In the rows, 128 means zero.
Rotation paths and how fast each direction turns (deg/step):
Each turn is a multiple of 5 degrees from 10 to 175, or 0.
Each row of a path follows its step; steps can be skipped.
Path 1:
step 0: [131 128 121 120 127 144 118 124 131 134 133 133 120 130 140 125 125 127
 136 118 115 123 131 127 135 121 128 122 139 127 128 129 128 127 138 137
 128 125 117 129 133 126]
step 1: [129 125 139 125 122 129 127 129 131 128 125 130 124 140 143 125 122 128
 127 124 125 127 125 133 128 125 131 124 125 123 141 120 136 130 132 139
 137 121 122 119 147 120]
step 2: [126 120 123 136 117 136 129 130 127 132 127 129 131 137 125 132 127 128
 133 123 125 114 121 134 137 128 132 120 120 120 128 112 125 136 139 132
 134 115 125 126 129 130]
step 3: [135 130 123 137 132 133 124 133 124 133 131 150 120 133 128 123 135 130
 134 129 126 120 114 132 135 135 134 123 125 124 138 125 133 125 136 124
 137 127 129 133 134 129]
step 4: [132 124 124 119 130 134 116 122 128 144 129 139 125 131 136 134 129 134
 131 121 124 124 127 132 136 123 136 122 129 131 123 117 125 115 134 133
 132 135 136 127 138 132]
step 5: [120 125 137 129 133 131 124 123 126 129 128 137 128 126 131 121 127 130
 129 123 134 122 139 140 139 119 139 121 132 129 139 116 141 127 133 130
 127 127 125 119 140 130]
step 6: [126 125 132 138 115 139 125 137 126 123 125 134 127 133 131 135 128 137
 133 129 131 115 128 132 129 124 137 130 121 136 133 116 131 125 134 141
 124 130 124 121 127 142]
step 7: [119 123 123 136 128 143 123 132 115 129 134 143 121 128 142 125 131 123
 126 130 124 122 123 125 135 128 128 129 123 123 127 123 135 127 133 129
 123 131 116 138 132 136]
step 8: [130 125 134 125 129 131 114 134 130 138 129 134 124 132 144 132 128 131
 140 110 119 127 120 124 130 129 127 128 135 124 132 124 136 126 127 139
 120 131 126 131 135 132]
step 9: [134 128 135 129 120 139 120 125 129 129 125 128 122 133 130 130 116 122
 126 121 120 123 132 133 140 121 124 121 132 121 131 117 136 128 128 128
 130 124 115 119 145 129]
Speeds:
[126 131 132 129 128 128 126 126 130 127 128 127 128 128 130 129 129 130
 126 133 129 130 132 129 129 127 128 128 127 130 128 127 125 132 132 132
 128 125 127 128 128 127] -> 80
[129 129 134 130 125 127 130 126 126 130 129 126 131 127 126 128 126 128
 130 128 128 123 127 131 128 128 128 127 125 131 128 128 128 130 125 126
 127 127 126 126 128 127] -> 95
Path 2:
step 0: [121 129 134 129 133 126 126 127 127 139 132 125 132 115 127 134 125 118
 125 123 141 132 125 124 126 109 133 110 124 140 121 133 119 136 115 124
 129 123 138 118 131 133]
step 1: [126 120 115 130 120 132 128 132 134 129 145 116 133 127 123 123 123 127
 125 135 121 115 133 132 124 112 135 125 130 116 124 124 114 122 136 126
 122 119 134 124 137 118]
step 2: [121 121 131 120 126 121 120 133 130 114 133 120 131 129 131 129 122 129
 120 126 144 136 128 137 139 141 128 139 133 122 135 121 133 130 135 122
 113 122 141 122 129 118]
step 3: [115 132 126 118 147 130 129 133 131 142 131 129 142 121 134 123 133 131
 124 122 129 134 125 132 120 132 125 133 135 135 133 128 128 122 111 123
 130 141 141 119 126 128]
step 4: [126 126 116 134 137 134 127 127 134 133 137 131 122 135 120 124 124 131
 134 122 109 142 132 136 121 115 132 147 137 119 117 133 129 126 131 132
 129 127 132 131 127 130]
step 5: [126 135 143 134 121 111 123 126 137 116 122 124 122 128 126 132 121 129
 123 139 134 154 127 133 124 119 129 133 136 128 130 123 130 132 131 136
 127 128 131 126 126 134]
step 6: [125 132 138 115 113 130 139 130 136 130 118 126 142 124 130 127 135 124
 127 139 119 132 132 132 120 124 135 128 123 130 135 128 118 128 113 122
 135 139 132 128 143 130]
step 7: [128 131 131 131 119 149 128 127 123 122 134 121 127 132 136 134 129 126
 136 121 123 131 128 135 130 123 131 137 124 122 118 148 125 137 136 117
 121 135 135 137 135 119]
step 8: [122 137 143 135 129 136 120 131 136 121 134 121 127 116 138 131 129 138
 120 124 137 139 127 120 129 123 114 120 130 128 131 128 114 123 137 129
 125 131 128 130 111 121]
step 9: [114 120 124 120 126 137 132 138 134 137 123 132 128 119 131 129 138 130
 118 121 116 134 143 126 129 124 137 128 123 122 137 116 120 127 120 125
 129 121 113 128 123 122]
Speeds:
[127 124 127 129 127 131 131 126 131 129 129 127 127 129 129 131 127 125
 129 127 123 125 126 127 126 127 132 128 130 130 131 125 130 126 129 125
 127 130 128 128 127 128] -> 130
[129 128 132 128 127 130 129 125 131 126 129 127 129 131 127 126 130 128
 125 128 126 129 127 126 129 127 130 125 125 129 130 132 127 133 130 128
 132 127 129 131 128 129] -> 45
Path 3:
step 0: [127 124 135 125 121 128 132 118 132 130 122 124 120 124 125 129 128 137
 128 128 122 126 133 137 116 134 138 119 133 131 127 126 120 145 131 141
 127 134 129 125 134 125]
step 1: [126 120 136 132 132 121 129 123 130 132 131 125 126 131 142 137 141 131
 136 125 138 130 129 127 134 126 122 124 129 121 144 123 124 134 124 123
 135 127 124 124 125 117]
step 2: [130 129 127 124 125 133 120 125 134 124 122 140 134 128 131 131 129 141
 122 116 117 124 136 131 123 129 123 123 137 128 123 119 124 138 133 123
 120 119 126 128 121 125]
step 3: [121 136 137 132 140 128 140 116 129 128 127 131 121 130 125 134 128 131
 141 116 125 129 130 135 128 128 129 133 132 128 137 123 122 127 127 142
 127 135 132 127 126 123]
step 4: [137 129 132 129 119 118 122 128 130 123 122 136 122 138 134 127 134 132
 118 122 124 132 120 124 130 128 116 126 131 118 134 128 131 128 129 131
 131 134 123 130 116 116]
step 5: [129 130 133 131 129 137 124 128 123 134 138 135 125 133 110 135 128 126
 134 117 118 120 137 125 124 134 117 123 132 129 128 128 121 131 134 125
 126 127 138 131 125 122]
step 6: [120 133 129 124 119 120 136 117 124 123 129 130 129 130 116 131 137 128
 127 132 124 129 127 132 119 120 127 130 130 114 132 127 127 132 128 140
 132 137 116 121 131 122]
step 7: [132 132 138 137 122 121 121 128 123 137 133 125 115 133 131 132 132 121
 127 122 128 128 127 132 128 123 123 112 129 117 129 128 132 129 131 116
 114 123 127 129 127 123]
step 8: [120 136 129 136 118 133 129 119 127 128 124 125 132 121 118 133 130 134
 126 131 122 120 144 124 124 132 127 128 140 120 128 123 119 127 130 126
 135 124 124 139 124 129]
step 9: [120 137 128 135 135 134 132 125 131 131 131 129 116 134 132 130 130 123
 128 132 133 131 115 138 119 116 129 129 139 124 131 121 128 130 134 131
 128 124 118 128 131 115]
Speeds:
[131 128 128 127 128 128 129 127 129 127 130 129 123 127 130 129 130 127
 125 132 129 129 128 127 130 127 125 131 126 130 133 127 128 128 131 126
 124 129 125 126 128 129] -> 130
Path 4:
step 0: [124 130 127 127 126 135 127 135 121 132 123 130 132 143 122 128 125 135
 135 130 126 136 135 118 137 137 129 119 120 118 123 127 121 128 123 129
 122 130 130 112 114 125]
step 1: [117 124 135 123 129 132 126 134 135 131 121 131 127 128 131 133 119 121
 129 121 136 131 129 119 136 129 113 132 121 120 126 119 130 132 125 117
 116 136 115 129 133 136]
step 2: [125 119 122 113 133 131 126 136 126 122 120 116 133 117 131 129 126 135
 141 122 126 111 129 117 131 133 133 121 127 128 126 125 125 127 125 133
 118 132 123 125 126 121]
step 3: [128 136 131 129 128 128 129 127 121 144 123 136 136 125 114 124 126 116
 130 124 138 121 136 121 126 130 132 124 121 126 135 123 129 129 119 137
 112 127 121 131 129 123]
step 4: [129 131 131 127 125 125 117 147 128 125 129 135 132 132 126 132 133 122
 134 129 137 119 128 124 124 129 136 127 123 132 111 120 139 121 130 121
 120 140 128 124 119 130]
step 5: [133 127 136 126 129 137 123 136 129 128 127 126 133 129 119 131 132 135
 139 116 132 129 130 127 126 136 115 132 124 124 130 129 129 137 116 137
 121 137 141 136 117 132]
step 6: [131 131 138 126 133 127 119 134 117 121 117 140 134 127 124 133 129 133
 134 125 129 121 134 121 124 127 112 133 129 130 136 127 121 116 131 117
 122 130 118 127 129 123]
step 7: [134 130 122 125 134 127 124 127 140 123 127 125 129 122 119 118 135 131
 133 131 135 124 133 115 122 143 120 124 125 128 133 126 144 131 123 124
 126 132 122 117 124 119]
step 8: [129 137 121 136 121 128 134 136 127 141 122 132 135 136 123 133 126 130
 139 126 123 127 125 121 129 137 126 131 125 124 135 134 126 126 133 128
 115 133 122 112 116 132]
step 9: [124 128 136 126 129 136 126 129 130 125 119 127 134 132 133 128 125 121
 118 123 123 124 122 115 127 133 114 137 126 121 114 122 142 127 122 123
 113 129 127 123 126 132]
Speeds:
[131 131 126 128 127 129 131 126 127 130 129 128 130 125 129 129 129 122
 127 126 126 124 124 129 129 129 130 129 130 129 125 127 128 125 124 129
 127 129 129 128 128 130] -> 60
[130 126 127 125 129 126 127 128 129 129 128 125 127 131 126 127 132 131
 129 127 128 124 125 127 132 127 127 125 130 131 126 127 130 132 127 129
 130 128 130 126 128 127] -> 140
Path 5:
step 0: [130 128 132 124 130 128 129 134 123 131 122 129 111 123 121 131 129 130
 130 123 121 141 136 135 128 130 116 127 139 118 125 135 132 120 121 119
 124 128 119 136 122 133]
step 1: [131 127 136 134 126 123 131 122 129 138 126 139 130 132 138 125 122 128
 136 115 118 134 127 134 137 133 128 122 129 134 132 124 134 124 135 133
 133 111 126 136 132 133]
step 2: [130 128 129 121 142 116 126 125 129 127 136 134 142 131 115 124 128 121
 134 127 121 125 125 116 135 123 120 127 128 128 131 139 132 128 120 132
 126 120 137 130 121 132]
step 3: [128 125 132 117 125 129 133 123 128 127 135 125 121 130 123 136 122 124
 124 117 128 147 123 122 133 131 128 140 128 120 128 139 128 136 120 121
 129 128 116 129 127 129]
step 4: [129 123 129 127 118 122 123 128 127 141 123 125 143 140 136 130 132 135
 133 118 127 136 127 122 127 140 136 133 121 135 128 129 131 128 134 125
 137 129 130 138 128 134]
step 5: [114 128 123 120 131 128 123 118 134 141 133 123 139 128 117 125 131 129
 137 123 136 114 130 121 130 127 124 119 127 128 130 134 124 128 116 125
 129 132 124 134 124 128]
step 6: [127 129 132 124 117 140 118 131 126 125 127 120 134 123 120 136 120 128
 116 114 125 135 134 131 131 129 120 124 127 114 135 133 127 124 127 126
 127 136 118 132 132 125]
step 7: [123 131 128 130 125 121 121 124 127 129 117 131 137 122 142 129 125 133
 119 120 127 126 125 123 131 145 134 119 120 128 131 128 133 126 132 129
 139 119 133 128 127 116]
step 8: [131 133 123 114 140 128 123 135 126 122 129 124 139 120 118 122 130 127
 134 135 141 117 120 121 134 135 124 124 133 129 129 126 135 123 123 124
 131 123 120 131 127 121]
step 9: [129 127 136 126 117 136 130 129 137 116 136 121 129 115 131 129 119 122
 127 124 126 126 126 131 132 137 131 146 129 124 134 122 131 130 128 128
 124 133 116 134 132 121]
Speeds:
[127 125 132 131 127 128 128 129 127 125 127 126 129 129 132 130 124 128
 129 129 125 127 128 122 128 127 129 127 129 130 130 126 129 127 128 131
 130 131 131 131 128 129] -> 135
[129 129 128 129 123 132 127 129 129 126 130 126 129 127 130 129 126 129
 126 123 130 130 129 131 130 127 127 129 131 131 127 127 130 130 130 129
 128 125 128 127 128 133] -> 130
[126 128 125 130 129 127 128 130 126 126 131 128 127 129 126 130 125 129
 126 128 125 126 124 128 125 128 126 127 131 129 127 130 129 131 130 125
 126 129 123 131 128 128] -> 125
